In the rows, zero is written as 128.
First come named moves, each a turn or a mirror, each shown by rows before and after it. For each pair of rows after them, which moves, in which order, take the first row to the second? The first pair is done for you.
q_582 (before -> after):
[133 114 134 142 124 101 139 132 128 101] -> [116 123 117 141 140 119 125 102 134 104]
[183 131  92 127 112 136 164 139 175 143] -> [174 141  84 128 115 149 156 119 178 147]
[143 155 146 117 158 109 134 152 105 123] -> [117 167 129 115 175 133 124 116 117 131]
[125 145 155 139 123 123 154 165 124 118] -> [ 91 158 127 138 133 155 130 113 136 130]
q_28 (before -> after):
[176 144 123 132  87  96 153 139 167 105] -> [185 136 121 134  83 111 157 148 163 115]
[151 141 105 119 107 151 143 155 157 157] -> [117 167 107 120 118 102 140 126 168 112]
[ 81 131 132 144 160  87  92  55 152  72] -> [157  68 133 140 128 205 102 137 116 183]
q_674 (before -> after):
[102 124 147 120 133 129 111 116 114 129] -> [132 120 140 121 112 149 128 140 122 152]
[108 119 180 129 139 133 102 147  95  92] -> [164 124 134 132  92 172 146 164 143 137]
[ 62 161 114 142 179 106  97  38 126  90] -> [141  79 192 125 156 148 101 176  38 149]
q_236 (before -> after):
[103 149  96 103 153 142 102  99 124 133] -> [106 159 109 105 142  85 119 117 130  95]
[ 90 107 148 142 154 127  91 121 112 110] -> [ 94 107 156 145 152 115  95 129 111 103]
[107 105 168 141 151 120 108 170  74 135] -> [ 90 114 144 144 161 151  91 132  79 150]
Pairs:
Each pair is 2 to 3 moves apart.
[ 82 155 141 109 160  96 112  85 133  82] -> [158  99 179 105 124 129 141 188  99 130] : q_236 then q_28
[100 118 186 135 135 156  96 114  93 144] -> [ 88 151 170 141 127 100 112  91 128 103] : q_236 then q_674 then q_28
[109 108 122 126 149 186  77 113 104 173] -> [ 80 128 147 123 161  89  82 101 105  99] : q_28 then q_674 then q_28
[ 75 153 125 135 153 114 125  92 135  93] -> [ 97 112 145 130 154 179 102 133  90 146] : q_674 then q_236
[ 76 130 163 121 179 137  73 107  84 114] -> [192 120 120 124  98 158 169 178 138 169] : q_582 then q_674
[140  95 139 129 142 176 106 142  75 145] -> [104 114 149 124 160 130  90 118  74  98] : q_674 then q_28 then q_674
[143 100 144 112 121  69 131 138 121 122] -> [119 108 140 111 137  71 116 109 121 119] : q_236 then q_28
[130 116 185 129 141 110  99 170  97 130] -> [182 130 130 139  99 138 150 170 152 158] : q_28 then q_674
[183 132 115 135  85 153 170 174 142 150] -> [113 178  88 142 114 121 142  80 167 100] : q_236 then q_28
[100 143 121 124 155 145  98 110 135 142] -> [130 137 108 128 136 165 119 130 149 167] : q_674 then q_674
[134  99 137 121 132 171 113 162  97 160] -> [116 153  80 135 128 144 130  92 163 135] : q_674 then q_28
[125 168  84 124 112 102 139  98 188 125] -> [141 166  81 125 110 112 147 107 189 137] : q_674 then q_674 then q_674
[148 136  78 121 115 167 137 101 147 139] -> [125 103 141 108 147 160  97 135  86 134] : q_28 then q_674 then q_28
[115 104 171 122 153 156 129 173 100 164] -> [ 67 146 134 129 173 145 114  95 132 140] : q_582 then q_236
[136 126 135 125 106  88 163 154 124 114] -> [ 86 132 142 125 140 101 123 113 102 104] : q_236 then q_674 then q_674
[131 105 168 142 123 126 115 197 106 142] -> [101 118 128 144 143 188  94 139 120 173] : q_582 then q_674
[ 77 106 173 140 174 142 119 126  80 160] -> [130  93 148 146 141 170 149 157 101 194] : q_236 then q_674
[110 128 138 104 157 114  89  84 102 111] -> [159  98 152 101 136 138 111 148  78 149] : q_236 then q_28
[150 103 183 114 148  70 124 160  94 150] -> [143  95 174 114 157 120 110 147  81 182] : q_28 then q_236
[166 144 105 140  98 110 179 135 163 129] -> [158  95 160 128 127 135 137 177  89 151] : q_582 then q_674 then q_674
[142  82 208 116 120 163 104 191  75 152] -> [126 181  87 139  87 128 155  75 217 107] : q_674 then q_28
[142 110 165 123 121  77 139 173 100  95] -> [175 132  99 131  89 110 175 146 163 120] : q_28 then q_674
[125 163  97 142 107  84 147  88 191  86] -> [ 68 139 147 134 163 103  76  83 112  86] : q_674 then q_582
[172 140  66 131  94 181 168 117 172 176] -> [134 125 174 125 126  34 147 169 105  67] : q_674 then q_582
[ 51 152 132 138 160 109  72  59 118  84] -> [138 173  95 142  88  61 163  99 188  80] : q_582 then q_674 then q_674
[200 127 115 138  78 126 173 165 153 136] -> [137 157 123 137 111  60 152 114 160  73] : q_674 then q_582
[ 74 141 100 136 145 178  95  63 163 126] -> [108  75 188 120 146 151  87 168  81 123] : q_674 then q_582
[153 136  81 139 109 168 157 115 156 177] -> [163 125  89 137 110 176 156 127 143 186] : q_674 then q_674 then q_674
[ 82 141 146 123 163  80 101 106 108  84] -> [181 133  86 128  92 143 170 142 168 149] : q_236 then q_28 then q_674
[ 92 106 123 125 142 192 102 132  71 181] -> [ 74 173  68 138 127 123 135  69 153 122] : q_674 then q_236
[134 133 162 137 150  62 130 142 115  87] -> [175 106 127 135 130 172 134 160 115 173] : q_674 then q_236
[162 138 114 132 127 163 148 126 149 158] -> [137 126 122 125 142 181 125 117 124 167] : q_674 then q_28
[141 124 153 155 137  75 128 149 121 100] -> [133  99 163 150 150 132 105 156  91 139] : q_582 then q_674
